Each path below is one point turned by a fixed rotation once a step. After each direction that follows a path, write how fast that rotation turns it, in degrees each step (0 if it stays still).
Each turn is a multiple of 5 degrees from 10 to 175, or 0.
Each row of a path follows its step; steps can be skipped.
path 1
step 0: [ -3  -1  -3  -6   2   9 -20   5  -4   5 -19 -15  23 -21   0   3  -3  -5
  18   3 -11   4 -23  -9   1   7  12   7  28  -9  23  -9 -10  -3   5  -8
   8 -18  -2   2 -17 -18 -17   5  -3   2]
step 1: [ -6 -21   7 -22  -2  -6   5  -6 -28  -5  -5  -8  -9  17 -14  -5 -11  -4
  14  13   4  -5 -14 -24  -2  10  -9   7  20  -3  12  14  10 -10  11   3
  -4 -27 -11   4 -22  -3   1  -2   1  -4]
step 5: [  8 -22   1  -9   4   6 -11 -12   1  -5   6  -8   1  16  -7  -5  -8  -7
  18  -5   5   7   4  29  21   2 -15  16  18  21 -25  -3  -2  21 -19   2
  16  -8  -6   5 -12  -1   9  -2 -12   5]
step 6: [  3  11  17  -7   5   2   0   6   0 -10  12  -8   8  -9  11  15 -22  -7
  31 -23  -7   6 -24   3  10  -7 -13  19  -7   7  -3  -2  -3  10  -7  -4
  13  -1  -4   5   3  -3  -3 -12 -27 -21]
step 8: [-22 -26   7 -13   8   4 -13  -2   4 -10   8  -9  23   7  -7 -11 -10  -2
   3  17   2  -1  -1   9  17  21  -9 -16  14  11  -4 -24 -19 -10  -6 -11
  16 -16  -1   0 -13  -7  -9  -4   0  -2]
step 9: [-10   0  11 -22  -3   1  -4   2 -15  -9  15 -23  11   4   1  -2   4  -3
   8   3   6  14 -47  -7   2   3 -12  -5   8   7  18 -14  -6   8   6 -11
   7  -5 -10   3   9  -1  18 -17  -5  -9]
step 10: [-21  11 -11  -2 -22   1 -11  -5 -11  10 -16   9   3   1   1   1   8 -10
   7  -5 -17   8 -22  -8  -9  -2   5  13  24  14  19  15   1  -5   3 -19
  18 -22  -5 -11  -6  -8   3 -20  -8   9]
step 12: [  6 -15   1 -36  16  -9  -1  13 -18  14  -4 -11  -9  -2  13   1   4   2
  28  16  14  -7 -20 -10   5  -3 -24   7  17   2   4   3  -1  12   0   2
 -12  -9 -11  18  -7  -1   5  -1   2   3]
step 14: [ -7  10  17 -15   6   0   7   0  -3  -5 -11   0   0  -3 -26 -24 -15   6
  13 -11  -8   1  -5   8   3  16 -14  28   0   1 -12  15   3  -4 -18   7
  21 -16  13  -6 -11  -4 -15   5  -4 -19]
[ 2  1 -1  6 -2  1  1 -3  1  6  1 -2 -1  6  5 -4 -2 -3  0  5 -1  2  8 -4
  0 -7 -1  1  1 12  1  4 -6  2  2 -7 -2 -3  5 -5 -3  2  1 -2  3  2]
130
[-1  1  0  0 -1  0  3 -1  1 -5 -4  9  0  1 -3  6 -8  0 -3  2  0 -3 -4 -1
  2 -8  8  1 -3  4 -4  4  5  6  2 -2  0 -9 -2  4 -2 -3  3  1 -2 -4]
80
[-1 -4  9  2  6  6 -2  1  8 -8  0  2  0 -2  2  0 -2 -4 -3  0 -1 -1  4  3
 -1  6  2  9  0 -1  4  0 -6  3  0 -2 -5 -1 -1 -4  4  2  2 -3 -4 -4]
40
[-4 -3 -2  6  1  1  0  9 -4  3 -1  5  3  3  2 -1  0  1  3  2 -2 -1  0  1
 -3 -4  0  5 -9 -1  1 -2 -2 -5 -5  7  0 -4  7  1  5 -3 -2 -8 -4  3]
90
[ 7 -4  3 -6  1 -5 -1  3 -3 -2  4  6  2  1  8  6 -4 -2  9  1  0  1  7  0
 -1 -3  2  0  3 -4  1 -2  3 -7  6 -1 -1 -3  3 -2 -3  6 -4  3 -1 -2]
65
[ 5 -3  0 -2  1  3  3  3 -4  6 -5  5 -3 -2 -4 -2  9  3  4  2 -2  0 -5  1
 -5  4  3  1  4 -1  1  7 -3  4  3  3 -9 -5  2  0 -3  3 -1  1  5 -3]
35
path 2
step 0: [  6   3  16  13  10  -4 -19   6  -6   2  -3 -15  -4  15  33  -1  11   2
  14   4   8   6  19  14   8  -1   7  -9  -5 -29 -19  -3  -1  10   6 -23
   1   1  -6   5 -36  -1  -6 -29  -5   3]
step 2: [ 10  -6   2  15  10 -23  13  -9 -15   5  15  14  -4   1  11  16  -9 -29
   7  -8   3  -4  10   9  -8   6   5 -14  -5  -9 -12  17  -8 -13 -13 -41
 -22  -3 -15  -3  -1  17   6  12 -10 -16]
step 3: [-16   6  29  -4  -9   7  -3  10 -13  -1  18  -4  11   4   0  22   4   6
 -25  -1  -5   9   0   8 -10  13  10 -15   6  -2  -2   6 -18 -13   0 -19
  -4   2 -22 -26  -7  30 -15   3   2 -27]
step 5: [ 21  20  22   3 -23  -3  20  15   0  -2  30   0   9 -15  20  24   7  16
  -4  10  -3   6  -1   1  10  -7  -3  -1  -1 -27 -14  -1  11  -2  -6   3
   0  23  -2  24 -12   5  -7   3 -17  -5]
step 7: [  7   0  24  14   5  10 -18   4  -5 -11  31   2  15  15  11 -18 -16   0
  16  18   1  -7 -19  11  -5 -16 -13 -13   7   1  16  12   8 -10   0 -11
  -8   7 -16   0 -16  19   3  27 -11  -8]
step 8: [ -6   6  19   9   5  13   3  11  -4  11   1 -15  19  12   6 -12   8  16
   9  20  28  -4  -5  -8  -2  -5  12   2  -2 -20  -8  14  22   1  -4  -8
  23  -7 -33 -18   9  21 -10  15  13   5]
step 11: [ -4  20  35   1   3   2  -6   0   2 -27   7   6  -9   1 -21 -27  22  13
   3  -6   6  -4  15  14   6  13  12 -16   1  -7  31   2  -6  11   0  -8
  -5 -14   4   5 -18  20   8  10   2   7]
step 14: [  5  -2  10   7  -6  -6  14  28   1  -5 -12   4  -9  22  -7   9   0   0
  -7 -21  12 -10  12  15   8  -6  -7  -6   7  22  -2  -4   9 -41 -11 -16
 -22   3 -10  -2 -15  -5   4  22  20  12]
step 16: [ -5  25  24  -7 -29  27  -9  10   2   9 -17   0 -19  -6  -3  -5  15   0
   4   1   6  -5  24   6  14 -14  -4 -10   9  -3  -9 -15  -6 -11 -18  -6
  -7   0 -10  -6   2  32 -13 -15  11 -15]
[-3 -5  3  2 -2 -3  0  1 -2  1 -1  4  0 -1 -2  1 -4  7  2  3 -1 -1  5 -3
  4  6 -8 -4  8 -7  4 -6 -3  2  2 -6  6  5  6  1  3 -5 -1  3  0  1]
55
[-1  0  2 -6 -6 -1 -1  6  0  5  0 -2 -3  3  3  4  2  8 -3  5 -4 -2 -2 -6
 -7  0  1  3 -3  9 -3 -2  2 -4  1  0  5  2  2 -1 -4 -3 -3  7  0 -6]
160
[ 9 -5  1  4 -3  0  2 -4 -6 -2  7 -6 -2 -2  1 -3 -3  5  0  1  1  2 -3  1
 -5  2  5  4  1  6 -2 -3 -3  3  2 -4 -1  7  2  1  6  8 -5 -2  2  6]
20
[-3 -2 -6  3 -1  0  2  0 -4  0  5  1  0  1 -2  9 -5  2 -2  5  0  4  4 -1
  5 -7  3 -4  2  1  1 -5  8 -1  1  3 -1 -3  3 -3  0  9  1 -3 -7 -6]
25
[-1 -8 -6 -7  0 -1  0  0  1  4 -3  0  2  3 -3  4 -4 -1 -1 -6  7 -2 -6  2
  0  0  1 -2  5 -1  0  6  2 -4 -4 -7  3  2 -5 -7  4  4 -5  5  1  0]
60
[ 5  2  2 -9  2 -3 -2 -5  2 -2  0 -2 -1  3 -4  1 -1  4 -4 -2  3 -2 -3 10
  4 -1 -1  1 -2 -3 -3  3  4  0 10  4  3  4  7  7 -4  1 -2  1 -5  0]
55
[  2   1   2   0  -2  -5   4  -3   0   5  -4   4   1   9 -11  -6  -3   1
   0   2   0   3   1  -4  -8  -1   7   3   3  -6   2   2   0   2  -3   1
   0  -1   3   3   0   1   2  -4   3  -6]
155
path 3
step 0: [ -8  10  17 -10 -10   0  24  20   2   5 -28   2  15   0  14 -16   1 -20
 -14  18   2   5  24   4   3   7 -24  16 -14  13   0 -26 -11  19  -7  13
   4 -16  -1   1  -6 -14   8  12  17   3]
step 1: [  2  -5   7  -5  -4 -13   8   1   1   5 -17   1  -4  26  14   1 -10 -15
 -14  -9 -15  10   5   1   7   7 -38   8  -9  27  27  10  -8  14  12  11
   8  12   2 -17  19  -7  19 -12  12 -16]
step 2: [-14   4  -6 -22 -13 -14 -19   9  17   7  -9 -10   7  27   0   1  26  -9
   1 -12 -13   7  10  -8   1   8  -9  17 -15  18 -12   3   3   8   9  -5
  -4 -12  13 -19   5   2  35  16  20   9]
step 3: [ -5   1  29 -20   4 -16  -6  16   3  -6  -9  -5 -11  37  20   8  -8   8
 -26 -11   1  -2  14  16   6   7  -6  -3  -4   5 -15   1  10  13 -12  14
   5 -12  -3  14   0  19  31   1   4   9]
step 5: [ 16   5  16 -17 -12  14  -9   4   7   7   4  15  -8  36  20 -16   2 -11
   4  -1  -1 -13  26   3  20  17   0   4   3  -5   1 -24  -2   8  -8   7
   8  -2 -15 -31   3  -8  10  20   4 -11]
step 7: [-14  -4   0  -4   0 -11  -3 -14  -8  15 -11  -4  12  34  27  21  22  -4
   7 -16  11 -11  12   3  17 -11  -4   3   9   4  -6   2 -20  14 -19 -17
   7   7   2  -7   3 -16  22  -5  16 -22]
step 9: [-26   9  16  12  -3  -4  16 -11  -9  -1  -2   3  -4  20  35  -7  -8 -20
   6   5  -8  -8   5   2 -11  13 -10   3   8  -3  -8 -17  17  23  -2  22
  11  -2   6   7  -2  -7  15 -12  35  -9]
step 12: [ -1   5  13   7   9 -20  18 -14  17   3 -37 -10   3  11  10 -10 -10  -5
 -15 -11   3  12  23   1  24  10 -15   8 -10  14   4  -7  -1  11 -18 -11
   9  10   9   5 -10  -1  31 -16   4   3]
step 16: [  5 -15  18  -9 -28  20   9 -14   2  16 -10  -8  16  22  15 -11   0  -4
  -6 -14  23 -14   7   2   7  16 -12   0  -9   2   3   1 -20   3 -27  12
  -6  14   4  -2   9  -6  13  27  -1 -18]
[  2   6   1   1  -5  -1  -6  -2  -6  -1  -5   4  -8  -4  -1   5   0   2
  -1  -2   4   2  -3   2  -3   1   2  -5   4   1  -2   3   4   5  -2   1
  -6  -6   3  -3 -10   0   6  -3   3   0]
70
[ 4  4  5  2  7 -6  1  5  0 -4 -5 -4 -1 -6  4 -3 -2  4  6 -1 -4  6 -1  4
 -1  3 -3  0 -2 -7 -2 -4 -2  1 -5  5  4 -4 -4  6 -1  3 -1 -2  5  1]
125
[ 0  2  1 -4  6 -1 -6  9 -6 -3  0  5 -1  8  0 -1  3 -1  2  1  2 -5  2  1
  2 -8 -6  2  1  2  1  3 -4  4  5  3 -6 -4 -5 -3  3  7 -3  3 -1  1]
20
[  2  -3   0  -3   1 -13  -7  -1   5  -5   2   3  -2   4  -7  -4  -7   2
  -5   1   0   5   2  -2  -1   3  -1   4  -6   2   0   0   4   1   2  -2
   2   0   1   2  -3  -1   3   6  -5  -2]
35
